(in the rows, 128 means zero)
name the system of each run:
X, seq 1 (11 x 26):
[[113 137 161 140 135 153 159 190 146  93 141 108 118 133  96 129 144 119
  161 195 189 132 108 183 137 152]
 [166  47 127 111 122 136 104 186 163 127 133 125 122 112 136 129 122 108
  121 182 182  83 159 134 144 148]
 [121  79 172 120 143 136  71 125 107 178 109  98  98  75 131  99  95 135
  156 165 131 103 114 100 152 147]
 [104  99 156 117 100 126  98 123 134 196 100 130 118 186 178 146  99 155
  156 125 114 126  93  97 150  83]
 [ 75 167  87 166  98 163 122 128 149 115 109 139 136 155 183 103 107 132
  177 104  96 105 111  92 159 133]
 [131 206 162 131 126 153 154 163 148 105 141 158 120 166 138 107  94 101
  197  89 138 132 151 156 151 124]
 [198 145 104 120 108 119 137 143 146 118 158 180 129 114 137  95  98 110
  122  92 138  92 211 130 138 124]
 [156 171 173 128 129  74 120  99  84 165 143 152 106  69  98  78 105 138
   98 118 103 118 157 125 113 129]
 [128 135 140 111 123  61 139 118 115 174 117 155 143 157 142 125 132 164
   46 109  90 136 109 132  87  84]
 [ 80 152  73 148 159 120 165 125 121  95 107 129 162 119 144  95 140 157
   76 109  76 130  76 138 100 142]
 [123 145 124 109 172 162 195 150 128  83 137 123 146 149  99 130 130 142
  120 123 127 163  91 214 121 120]]
B, seq 2 (11 x 26):
[[137 121 118 144  91 101  63  76 107 151 114  81 108  96 121 140 147 103
  140 146 157 112 143  58 145 137]
 [ 98 133 179 136 112 107 115  91  87 204 128 134 116 148 120 154 130 131
  149 170 113 145 102  83 158  68]
 [ 95 158 116 184 158 132 195 138  88 157 144 180 158 117 127 112 131 141
  133 172 118 148 124  82 146 135]
 [125 171 168 145 189 154 162 146 126  90 118 151 149 137  85 112 107  83
  137 149 177 168  98 145 110 146]
 [202  99 115 106 176 147 128 116 144 119 116 174 160 146 119 129  86  82
  101 108 178 151 152 115 107 125]
 [164 124 127  90 151 137  83 103 124 106 139 117 125  83 116 106  97  60
  143  91 101  96 182 109 147 117]
 [ 96 109 171  88 143 126 113 133 139 148 169 146 117 147 142 162 136 100
  148  88  39 128 154 128 140  78]
 [ 76 128 102 156 154 131 160 146 129 111 167 131 140 113 150 154 183 143
  142  82  60 142 147 105 116 176]
 [104 146 147 142 146 151 133 110 139  92 124  82 112 146 111 175 170 137
  159  87 151 186  94 154  87 179]
 [187 111  80 139  89 142 125  57 124 137 127 124 117 143 117 175 144 155
  123 106 187 174 141 121 113 142]
 [154 158 126 136  73 106  97  64  97 133 153 106  96  83  74 136 145 109
  131 164 155 117 159 119 155 107]]
T, seq 3 (11 x 26):
[[114 143 134 164 148 147 186 184 109 154 128 115 140 142 146 127 130 152
  201 156 179 136 133 100 165 164]
 [117 110 183 141 147 168 129 202 174 126 146 172 122 158 142 139 110  90
  185 151 162 133 145 124 134 152]
 [126  92 134 107 137 163 118 180 185  96 148 189 135 129 147  97  82  88
  127 138  88  87 151 157 141 113]
 [104 148 130  84 130 144 123 136 135 104 118 110 123 124 140  79  79 118
  137 114  61  86 105 180 161  72]
 [108 193 118 109 111 116 156 119 101 144 122  86 126 153 160 123 125 148
  178  62  78 115 134 132 168  86]
 [ 98 218 123 171  94 124 153 142 134 105 133 112 112 145 151 126 161 142
  183  79 136 134 144 120 126 171]
 [133 173 164 156  80 115 114 152 186 104 144 176 100 165 135 135 138 120
  128 101 162 139 142 153  78 164]
 [155 129 125 128  88 104 124 150 167 111 142 192 114 121 128  92 111 152
   53 133 120 105 133 188  86 133]
 [125 123 147 101 117  93 140 131 106 155 112 115 111 110 120  92 116 199
   70 145  96 114  82 194 112 103]
 [112 112 130 121 136  97 173 145  86 195 108  82 128 143 162 135 153 219
  128 109 111 138 100 123 129 132]
 [107 106 127 152 147 148 156 176 136 136 110  87 127 145 161 147 155 173
  168 118 170 149 110 110 118 204]]
Q, seq 4 (11 x 26):
[[159 155 134  87 169 109 124 170 129 103 100  68 144 140 144 111 121  72
  150  83 167  98 163 111 135 129]
 [148 166 162 121 183 126 137 143  88 149 116 131 127  83 136  63  74 119
  164  92 114 112 157 109 143 153]
 [ 93 143 143 177 146 149 143 130 127 135 142 212 130  97 128  69  82 137
  126 153  80 130 110 120 131 146]
 [ 76 126 109 161 106 163 139 126 178 114 129 206 147 187 142 142 116 126
  113 147  98 150  80 145 118  96]
 [128 141  76 114 101 151 143 121 171  80 124 112 145 200 151 174 157 120
  134  68 129 146 123 156 118 105]
 [155 168 123  91 120 126 143 132 116  98 137  54 105 122 131 136 150 143
  167  45 129 123 162 177 132 144]
 [145 145 161 121 104 100 123 135  96 158 163 111  79  64 118  96 128 177
  139 108  93 105 173 160 131 155]
 [103 104 151 152 102  85 117 137 125 162 147 169 110  92 123 101 139 172
   61 183  91 110 110 137 103 137]
 [107  95 114 132 121  96 137 122 133 152 104 142 155 173 137 157 151 152
   54 175 140 148  68 124  96  92]
 [167 117  80 109 157 130 172 111 107 125 103  82 165 165 117 172 155 131
  112 124 192 165 115 123 125 112]
 [180 125 125 112 161 156 164 143  93 121 139  74 123 101  96 136 131 118
  185 140 187 132 165 146 169 147]]
B, seq 5 (11 x 26):
[[ 87 124 102 129  98 169 147 138 153 134 122 136 143 199 159 156 119 121
  173 151 119 127 100 124 183  65]
 [106 175  88 178 103 134 159 174 156  98 130 147 150 157 160 118 145  99
  165 144 163 101 157  83 154 152]
 [125 176 189 137 116 107  93 157 166 123  98 134 117 178 144 129 125  82
  149 118 188 133 122 103  97 141]
 [169 140 127 139 121  95  99 101 118 180  92 163 132 143 165 108  93 135
  107  82 149 131 146  55 101 137]
 [119 203 155 128 137 106 118  82  83 152 109 124 119 101 125  78  88 129
  139  85  89 126 117 114 134 112]
 [126 178 139 117 148 113 192 123 105 144 146 184 145 158 124 121 115 151
  106  94  78 158 124 169 117  74]
 [151 169 108 130 168 117 193 159 120  78 155 142 144  92 105 101 148 135
   96  98 119 129 163 174  98 166]
 [174 104 171  74 152 126 108 145 149  97 137 102 103 122  99 146 134 122
  106  93 149 145 140 203  80 146]
 [181  44  97  91 115 130  94 105 132 141 148 114 109  84 135 142 132 164
   95  98 106 114 164 145 120 145]
 [ 84  98 128 111 103 136  89 103 119 120 147  72  89  80 112 136 150 146
  137 141  61 106 110 160 151 116]
 [ 72  84 101 137 102 139 161 142 137 142 149 120 130 160 139 178 179 175
  118 169  97 139  92 148 136 104]]
T, seq 6 (11 x 26):
[[ 97 128 173 160 131 100 124 106  99 202 155 184 128 123 127 140 132 128
  124 163  89 143 133  62 135 103]
 [ 60 123 114 163 174 117 124 141 136 116 104 148 168 133 149 117 144 100
   96 148  97 129  85  65 102 146]
 [134 130 129 100 188 129 132 128 145 101  79 127 178 184 132 141 113  78
  100  98 154 161  93 120  94 101]
 [182 140  88 102 186 147 196 127 109  88 149 133 162 123  95 127 128 115
  114  98 144 149 161 165 133 112]
 [130 141 175 106 155 136 148 120  97 111 185  98  99  89  64 160 161 117
  164 139 112 156 152 183 141 122]
 [103  93 153 116 121 105  95 126 137 145 185 124  97 108 131 182 181 114
  139 104  62 124 180 102 123 127]
 [100 107 100 129 122 117  54 109 156  90 109  90 117  95 147 122 152 100
  107  95 101  98 123  95  97 172]
 [178 134  95 107 104 129  79  52 133 121  78 108 127 148 135 128 102 122
   98  77 161 144 107 115 103 115]
 [179 158  60 157  90 137 170  60  91 132 127 138 134 113  99 124 124 167
  109 139 176 154 131 129 141 122]
 [119 145 167 162  99 108 141 112  97 159 152 128 111 124  73 159 165 136
  131 211 181 157 116 126 138 115]
 [118  84 155 146 140  76 122 167 133 177 148 165 142 131 134 157 165 105
   93 183 138 123 154  64 115 125]]
J, seq 7 (11 x 26):
[[108 158 168 128 159 117 154 129 115 137  99 153 155 174 102 123 110  96
  103 180 161 154  72 127 119  71]
 [157  88  85 132 176 140 189 144 106 148 135 177 178 123 122 113 105 129
   94 175 140 133 134 111 152 101]
 [ 95 101 128 122 184 155 149 164 109  98 135  91 140  71  99  99 127 124
  134 189 116 111  99 164 157 144]
 [102  61 121 111 137 190 128 139 152 126 166 144 120 121 142 140 111 139
  169 133  57 119 135 160 166 110]
 [115  93  92 141 105 165  85 147 164 103 105 104 107 100 173  93 110 157
  148 103 114  93 119 133 128 197]
 [124 142 120 101  95 165  78  85 155  97  99  79 104 162 142 144 112 114
  177  63 125 136 102 151 133 112]
 [182 150  62 137  61 114 121  81 126 134 124 107 119 139 150 146 141 148
  130  76 166 125 174  98 133 137]
 [124 210 150 139  81  76 123 119 111 122 132  74 102 132  99 138 179 115
  136 135 173 123 138 129 124 125]
 [138 171 167 139  84  78 155 141 127 173 165 186 123 173 125 152 148 119
  120 144 131 134 167 115 130  73]
 [122 173 163 161 143  77 154 179 121 153 109 179 144 130 135  73 114 124
   89 172 158 107 123 103 106 143]
 [110 153 163 116 190 141 163 128 108 137 114 171 162 150 110 104  85  95
  117 157 104 153  85 138 133  73]]
Q, seq 8 (11 x 26):
[[134 103 152 157 153 130 109  95 106 129 131 121 118  80  70 145 151 126
  110 177 178 172 103 116  96 180]
 [150  83 167 119 128 148  92  88 124 150 139 145 119 131  80 168 114  83
  129 195 169 154 119 119 145  78]
 [136  86  89 112 145 135  94 110 141  99 139 119 151 120 116 156 149  40
  121 153 144 110 163  71 149 111]
 [ 88 129 163 113 175 132  94 151 122 120 110  72 137 130 139 134 132  56
  188 128 126 112 125  72 156 122]
 [127 140 159 153 162 139  99 114 116 160 122 155 126 116 151 119 100  98
  176  76 121 144 155  46 123 167]
 [ 89 167 165 168 147 159  93 100 150  88 130 173 118 106 105 106 106  87
  139 123 117 156  96 117  96 173]
 [111 158 152 128 104 151  95  70 153 120 143 184 121 172 110 151 106  92
  134 112  95 160 108 139 124  67]
 [106 169  83 126 111 118 124  88 145  71 161 122 136 143 118 168 173  82
  116  78  83 137 151 121 117 100]
 [ 88 180 179 112 133  96 132 141 111 126 155  68 106 138 124 165 180 117
  171  80  87 137 142 142 130 114]
 [137 139 171 134 136  83 135 124 105 166 174 146 101 102 123 156 167 155
  123  78  93 152 183 112  93 164]
 [106 108 185 131 158 105 114 124 123 126 152 148 108  95  83 141 163 138
   74 149 101 166 103 161  65 161]]
X, seq 9 (11 x 26):
[[117 104 155 156 152  88 143 201 142 141 137 154 130 108 142 110 157 144
   87 163 147 112 136 111  85 188]
 [128  71 156 117 203 143 120 155 132 141  85 146 146 118 138  97  82 130
  101 144 140 142  82 119  94 159]
 [129  81  97 104 154 174 126  95 118 139  86 123 156 136 134 109  68 131
  125 157 123 131  71 135 163  76]
 [ 89 137  98 125  86 164 135 112 122 123 138 108 124 137 121 131 123 128
  168 174  93 106 104 158 199  64]
 [ 90 141 149 131  71 130 125 183 168 111 179 124  98 145 143 146 164 123
  174 139  98  91 159 165 154 123]
 [135 120 167 126 115 123  93 179 172 111 155 140  88 106 155 121 130 125
  153  79 120 104 180 137  99 197]
 [186 121 163 109 141 134  84 104 126 155  94 134 102 112 143 103  76 143
  128  59 145 142 135 124  90 169]
 [165 157  93 126 101 119 121  50  94 167  79 126 135 140 138 106  85 163
  107  96 152 146 102 105 131  99]
 [107 217  90 157  90  96 179 104  95 135 110 118 148 156 128 108 140 153
  118 145 136 126 100 123 149  87]
 [108 184 115 154 127  98 203 202 134 102 152 148 153 155 132 119 167 128
  117 151 141 112 145 146 130 129]
 [145 100 141 128 186 126 165 203 138 105 158 165 142  88 117  96 126 117
  105 151 136 114 162 152 108 177]]
J, seq 10 (11 x 26):
[[176 108 155  90 138 124 145 151 103 147 134  50 100 116 116 156 153 167
  162 109 178 139 151 167 131 155]
 [158 108 196 123  88 124  93 102 106 185 159 134  69  99  97 142 121 157
  158 152 149 145 148 143 139 132]
 [111 107 162 161  78 108  53 100 146 165 118 168 107 123 132 125 116 108
  110 178 139 117 117  72 117 126]
 [101 129 123 131 137 112  94 131 155 127  84 135 163 184 156 141 124  56
  117 144 153 120 102  57 123  96]
 [154 135  98 122 189 137 176 158 115 119 115 109 176 159 139 142 128  81
  152 115 178 138 155  79 148 126]
 [150 150 142 139 176 161 179 149  96 110 168 120 121  84  84 123 132 114
  185 141 158 147 169 148 155 161]
 [116 125 162 149 115 161 118 126 143 108 199 194  94  75  89 120 117 115
  148 153  81 128 163 163 140 141]
 [ 88 119 124 136 112 128  73 142 183  93 134 180 119 110 150  98 116 100
   93 110  62  90 125 129  98 145]
 [111 140 105  93 160 123 107 127 154  94  86 104 155 167 173 120 116 100
  108  35  86 123 110 113  95 120]
 [163 152  89 108 167 121 169 104  92 126 113  77 141 138 140 147 145 159
  138  34 140 166 138 122 111 152]
 [149 157 140 144 117 120 156  86  84 135 162  98  93  98  74 161 179 176
  131 118 149 180 133 168 108 160]]
P, seq 11 (11 x 26):
[[126  66 108 142 134 109 122 123 147 178 108 178 151 165 176 151 129 161
   79 127 125 151 110  74  89 135]
 [ 77 121 111 119 176 159 143 165 128  91  85  66 143 119 144  97 116 147
  141 137 125 119  63 157 133 161]
 [139 128 150  99 143 161 134 122 144 127 130 128 140 203 131 187 119  81
  180 103 155 166 132 128 147  73]
 [144  94  50 138 114 152 161 138 118 116 164 118 140  88 126 129 146 131
  149 161 130  91 179 114 189 130]
 [ 78 162 200 135  78 109 108 148 137 156 167 138  80 130 120 132 141 135
  159 155  85 112 129 156 147 100]
 [133 112  88 148  83  91 112 147 170 140 113 170 139 162 187 129 142 143
   80  99 126 105 149  83  91 143]
 [110 178 119 120 143 138 123 146 126  89  79  76 125 110 148  57  93 143
  142  87 117  99  91 164 121 158]
 [180 173 140 119 134 142 143  83 122 143 114 168 142 181 122 143  86 105
  149  84 167 177 137 121 133  84]
 [162 126  64 152 137 144 186 124  93 124 145 148 149  73 101  89 118 157
  109 181 153 115 148 138 162 140]
 [102 139 222 119 123 103 134 153 126 155 159 161 105 138  91 131 128 133
  116 181 109 136 110 183 115  88]
 [150  53  94 107 142 100 129 163 162 136 128 156 152 143 162 146 147 142
   53 114 118 117 145 115  86 137]]
P, seq 12 (11 x 26):
[[185 199 119 146 106  83 148 127 118 126 107 146 128 116 120  73 116 149
   83 113 185 117 146 137  94 159]
 [188 156 165 107 144 108 130 112 105 135 105 138 115 106  89  77  80 144
   87 127 171 139 117 179  97 129]
 [184  84 140 101 171 128 135  90  99 154 116 163 140 107  92 116  90 142
   62 146 137 158 111 151 106 107]
 [112  71 141 110 205 137 152 115  88 145 129 134 149  98  93 128 124 145
   84 171  95 157  83 144 115 112]
 [ 89  68 155 112 196 137 152 148 122 143 143 118 153 154 121 188 166 128
  118 145 102 169  94 126 114 111]
 [ 97  58 104 115 162 155 147 161 142 115 147  64 139 137 145 192 186 136
  157 122 114 137 129 126 139 150]
 [ 94 108 127 116  98 158 105 129 148 115 148  58  98 144 144 193 174 124
  198 105 112 127 133 139 161 124]
 [112 136  80 148  46 128  96  95 146 126 136  93 112 147 156 167 161 126
  165 117 129 109 151  89 163 118]
 [103 192 110 161  54  96 100 117 129 129 108  97 107 126 149  98 137 122
  150 140 144  82 132  88 154 128]
 [148 201 149 151  85  81 103 136 132 150  90 147 125 149 150  90  99 106
  136 123 183 100 141  82 122 129]
 [183 156 137 139 133 125 122 145 125 135  90 160 130 108 136  51  60 118
  123 136 190 100 141 112 127 153]]

runs to name:
seq 13 (2 x 26):
[[102 152 161 137 169 160 120 145 121 101  88  68 123 114 107 100 109 109
  178 163 179 135  75 141 140 160]
 [174  87 111 121 115 169 136 120 159 153 104 186 150 188 151 142  74 127
  134 136 173 146 122 122 142  93]]
	B
seq 14 (2 x 26):
[[168  74  74 111 134 105 128 135 139  94 131 116 145  93 108 131 161 134
   39 152 150 109 137 151  98 146]
 [111 125 192  69 164 108  92 109 104 131 125  68 106 105  97 132 132 111
  115 112  82 132 100 166 118  93]]
	P
seq 15 (2 x 26):
[[127 138  85 133  53  98 112 120 146 104 164 126 105  89 118 119 163 134
   89 149  98  71 168 153 138 116]
 [ 85 116 173 110 107  66 113 166 134 142 140  91 108 140 124 157 191 139
   88 168 112 108 106 151 106 102]]
	B
seq 16 (2 x 26):
[[110 109 100 126 117 126  88  60 104 122 112 108 122  73  93 104 119 129
   84 172  97 114  88 125 141 100]
 [ 75 139 158  98 106 102 128 135 130 135 123  72 117 180 129 169 168 136
  127 138 105 133  78 165 132  66]]
	X
seq 17 (2 x 26):
[[130  84  78 102  70 117  98 107 164 105 115  92 123 158 137 164 162 147
   69 135 128 117  98 164 112  97]
 [177 122  81 105  95  85 134 123 103 141  99  51 130 119 125 127 151 159
   98 139 184  94 138 135 144 118]]
	T
seq 18 (2 x 26):
[[155 176 102 153 129 152 160  75 125 114 116 144 145 174 124 158 128 129
  151  75 178 194 121 109 112 137]
 [188 198 117 137 101 118 127  73 112 108 142 139 119 117  89 132 126  89
  135 103 176 146 177 123 129 117]]
	B
seq 19 (2 x 26):
[[125 137 119 150 126 169 137  76 124 117 166 189 141 132  79 152 112  77
  143 174 129 163 134 116 157  80]
 [123 132 121 140 160 122 142 133 136  94 166 173 160 129  92 155 157  40
  109 164 133 135 162  83 130 105]]
	B
seq 20 (2 x 26):
[[131 207 121 147 149  93 169 139  91 128 102 103 135 110 145  81 129 166
  125  73 134 128 130 120 103 182]
 [140 157 184 151 137 138 147 124 129 141 132 160 105 157 120 147 123 166
  144  86 153 198 107 159  76 174]]
	T
seq 21 (2 x 26):
[[157 112 100 118 137 196 154 113 156  77 123 134 129 139 106 130 107 151
  132 120 162 165  98 214 116 144]
 [141 116  94 100 112 148 141  89 135  93 156 136 137 138  84 153 135 103
   96 159 114 138 118 190 147  53]]
	P
seq 22 (2 x 26):
[[117 147 185 107  99  64  89 107 105 172 129 127  97 105 119 101 125 144
   84 132  82 107 119 143 112  89]
 [102 140 108 148 138  85 141 106  88 177  97 122 139 119 166 106 135 189
   92  90  83 128 107  80 108 144]]
	T
seq 23 (2 x 26):
[[123 146 176 130 115 104 125 167 123 105 173  85  82  78  88 130 175 135
  143 146 140 109 160 180 120 169]
 [148  78 201 101 116  79  93 149 126 194 149 161 100 115 126 133 122 135
   95 153 107 111 157 130 114 102]]
	Q
seq 24 (2 x 26):
[[104 180 162 108 144 123 147  95  82 138 136 108 108 104 108 102 118 162
  140  88  56 140 106 179 138  98]
 [102 132 100 169  97 114 167  99 104 162 185 173 120 106 123 147 167 184
  111 133  67 142 150 118 132 124]]
	Q
seq 25 (2 x 26):
[[165  67 117  83 120  73  94 140 127 160 121 112 138 123 145 139 139 109
   67 135 130  85 165  93 123  92]
 [ 90 112 161 109 153 108 112 153  86 167 128  66 110  85 148 113 132 145
  167 131  75  92 130 105 169 131]]
	B
